cols: X V U A
z_646: [-57 -30  42 -33]
z_391: [-28 -27  30 -38]
z_854: [-30 -33  43 -57]
z_712: [  7 -10 -32  24]
z_720: [-38 -28  30 -26]
z_603: [ 29 -12 -11  21]
order: [-38 -28 -27  30]
z_391
asked: [-28 -27]
z_391
order: [-57  43 -33 -30]
z_854
chg z_603: [ 29 -12 -10  21]
3, [-11]
howmany z_603: [-11]
1

cols: Q N R T G
z_557: [ 2  2 -2 -3  2]
z_886: [5 3 2 6 1]
z_641: [0 1 0 1 5]
z_28: [ 2  1 -3  2 -2]
z_15: [ 8  7 -2  7 10]
z_524: [ 47 -26  -1  19 -15]
z_198: [ 2  1 -1 -1 -1]
howmany z_15: [7]
2
chg z_886: [5 3 2 6 0]
5, [1]
asked: [ 2  1 -1 -1 -1]
z_198

cols: M S H C
z_848: [  3 -38 -15 -60]
z_290: [11 22 -3 -2]
z_625: [-60  22  -3 -60]
col: [ 11 -60]
M
col: [22 22]
S
asked: [  3 -38]
z_848
order: [ -3 -60 -60  22]
z_625
howmany z_625: [-3]
1

cols: B W Y Z J D E
z_105: [ 24 -18 -56   9  -2   7   5]
z_38: [-14  -6  -3  -8  -2  -3   5]
z_891: [ -6  -8 -14  -3  -2   5  -2]
chg z_38: [-14  -6  -3  -8  -2  -2   5]
6, [-3]
order: [-56 -18  -2   5   7   9  24]
z_105
col: [ 5 -2]
E
order: [-14  -8  -6  -3  -2  -2   5]
z_891
asked: [ 24 -18 -56   9  -2]
z_105

cols: K P L F
z_189: [-5 49  1 -5]
z_510: [-5 -8 -1 -5]
z_658: [-5  2 -5 49]
z_336: [-1 -8 -5 -4]
z_384: [ 7 -7  1  9]
order: [-5  1 49 -5]
z_189
col: [-1 -5 -5]
L
order: [-8 -5 -5 -1]
z_510
col: [-5 -1  7]
K

cols: vod lar puves Kezev belo suvog
z_592: [ 20  20 -10  20  20  -2]
z_595: [-26   5  44  31   7  16]
z_245: [-26   5  44  15  47  -2]
z_111: [ 44   5 -26  15  31   7]
howmany z_592: [20]
4
asked: [ 5 44 15]
z_245
chg z_595: [-26   5  44  31   7  17]
6, [16]
col: [20  5  5]
lar
order: [  5 -26  15  31   7  44]
z_111
asked: [ 44   5 -26  15]
z_111

cols: tavo fim bur bobe bub lubit goki vifu fos Lut
z_573: [ 39  39  14   0 -11 -16  40   2   4   0]
z_540: [-16  39  39   0  40 -11   4  15   0   2]
z_478: [-16 -19  39   0  40 -11   4  15   0 -17]
z_970: [ 14   1   4   1   7   9  -2 -20  -1  -2]
z_664: [-16  47  53   2  51 -12   4  22   4   4]
z_251: [-25 -12  15  -1   0  -1   5   5  30   4]
z_860: [-16 -19  39   0  40 -11   4  15   0   2]
z_715: [-37  -9  -8   1 -11 -27  -2  -7   0   1]
howmany z_970: [1]
2
chg z_573: [ 39  39  14   0 -12 -16  40   2   4   0]
5, [-11]
asked: [ 14   0 -11 -16  40   2   4   0]
z_573
order: [  2   0  15   4 -11  40   0  39  39 -16]
z_540
order: [  0  39  39  14   0 -11 -16  40   2   4]
z_573
col: [ 15  15 -20  22   5  15]
vifu

cols: nekik Zap Sosi Rokis
z_845: [ 30   4 -46 -46]
z_448: [ 30   4 -31 -31]
z_240: [  3 -46  30  31]
howmany z_845: [-46]
2
order: [-46  30 -46   4]
z_845
col: [  4 -46]
Zap
howmany z_448: [30]
1
col: [30  3]
nekik
asked: [  4 -31 -31]
z_448

cols: vev meva dobe vumaf fusa getel mir
z_847: [ 19  33 -27  21  27 -28 -26]
z_575: [-30  -9   6  -2  36  40  -5]
z_324: [ 17  29   6 -15  -2  21  -3]
z_786: [-13 -41  35  42  37  -6 -36]
z_418: [ 10 -44 -37 -40 -32 -41 -32]
z_613: [-23  40   4 -27  10  -4  16]
z_18: [  1  31  18  30 -15 -36 -10]
z_905: [-34   2  20  16  44 -37  -3]
z_616: [ 19 -31 -30  36 -36 -24 -39]
chg z_786: [-14 -41  35  42  37  -6 -36]
1, [-13]
asked: [-40 -32 -41]
z_418

cols: tet bilem teto zimi ladi Limi Mifu
z_434: [-1 -2 -1 -1 -1 -1 -1]
z_877: [-4 -2 -4 -1 -2 -1 -2]
z_690: [-2 -1 -1 -2 -3 -2 -1]
z_698: [ 34 -12  45 -33 -24 -32 -23]
z_267: [ 2 -7 -3 -6  2 -5 -6]
z_520: [ 0  2 -7  4  0 -1  2]
z_232: [-2  0 -2 -1 -3 -1  0]
z_76: [ 30  -9  38 -28 -21 -27 -18]
z_651: [-1  2  4  0 -7  0  1]
order: [-3 -2 -2 -2 -1 -1 -1]
z_690
order: [ 1  0 -7  0  4  2 -1]
z_651
asked: [ 2 -7  4]
z_520
col: [34  2]
tet

cols: Pab lil veguz Nado vume Migi pesu nufit
z_373: [ -5 -12   0   1   0   2   1  -4]
z_16: [ 20  46  -5  14   2 -12  -9  15]
z_546: [ -2  47  -6  13   2 -12 -11  16]
z_569: [-11 -27   4 -12  -3   8   4  -8]
z_439: [-3 -3  5  3 -3 13 -7  5]
z_951: [-3  5 -3 13  3 -8 -3  5]
z_36: [ -7 -17   4 -13  -3   7   1  -4]
col: [-5 20 -2]
Pab
howmany z_951: [-3]
3
asked: [-17   4]
z_36
chg z_36: [ -7 -17   4 -12  -3   7   1  -4]
4, [-13]
howmany z_373: [-5]
1
col: [-12   8  13  -8   7]
Migi
order: [ 5 -3 -8  3 13 -3  5 -3]
z_951

cols: konub pigur gosa nasul niku sepe Bel Kuza
z_331: [  6 -36   3   4   2 -25  -5   4]
z_406: [ 4  2 -2  4  2  4  2  4]
z_890: [  6 -36   4   4   4 -25   4   3]
howmany z_890: [3]
1
chg z_331: [  7 -36   3   4   2 -25  -5   4]
1, [6]
chg z_890: [  6 -36   4   4   4 -24   4   3]
6, [-25]
howmany z_406: [4]
4
col: [2 2]
niku

cols: febek lodu Dud Zasub morot Merak seb dama
z_101: [ -1   0  -2  -9 -11  18  -6  20]
z_302: [  1   1   0 -11  -9   5  -5  17]
z_509: [  0   1   2  20  36 -10  21 -12]
z_986: [  0  -1   2   0   0   0 -22   0]
z_507: [ -1   0   3 -34   1   6 -28   6]
howmany z_986: [0]
5
asked: [-34   1]
z_507

cols: zup pomut Nomul Tatek vero Mada
z_454: [ -3 -56 -31  -3 -41  -3]
z_953: [ -9   9  13  41  15 -32]
z_593: [-9  9 -4 41 15 32]
howmany z_454: [-3]
3
asked: [ 9 13]
z_953
chg z_454: [ -3 -56 -31  -4 -41  -3]
4, [-3]

cols: tak Gogun Noves kisa kam ris soga
z_579: [  7  15  -7   7 -17 -13  -8]
z_180: [ 4  4 10  7 26 34 27]
z_433: [20  7 15 -7  5  2 -3]
z_122: [-10  -2   5   4  10  -1  10]
chg z_180: [ 4  4 10  7 25 34 27]
5, [26]
asked: [ 7 15 -7  5]
z_433
asked: [ 5  4 10]
z_122

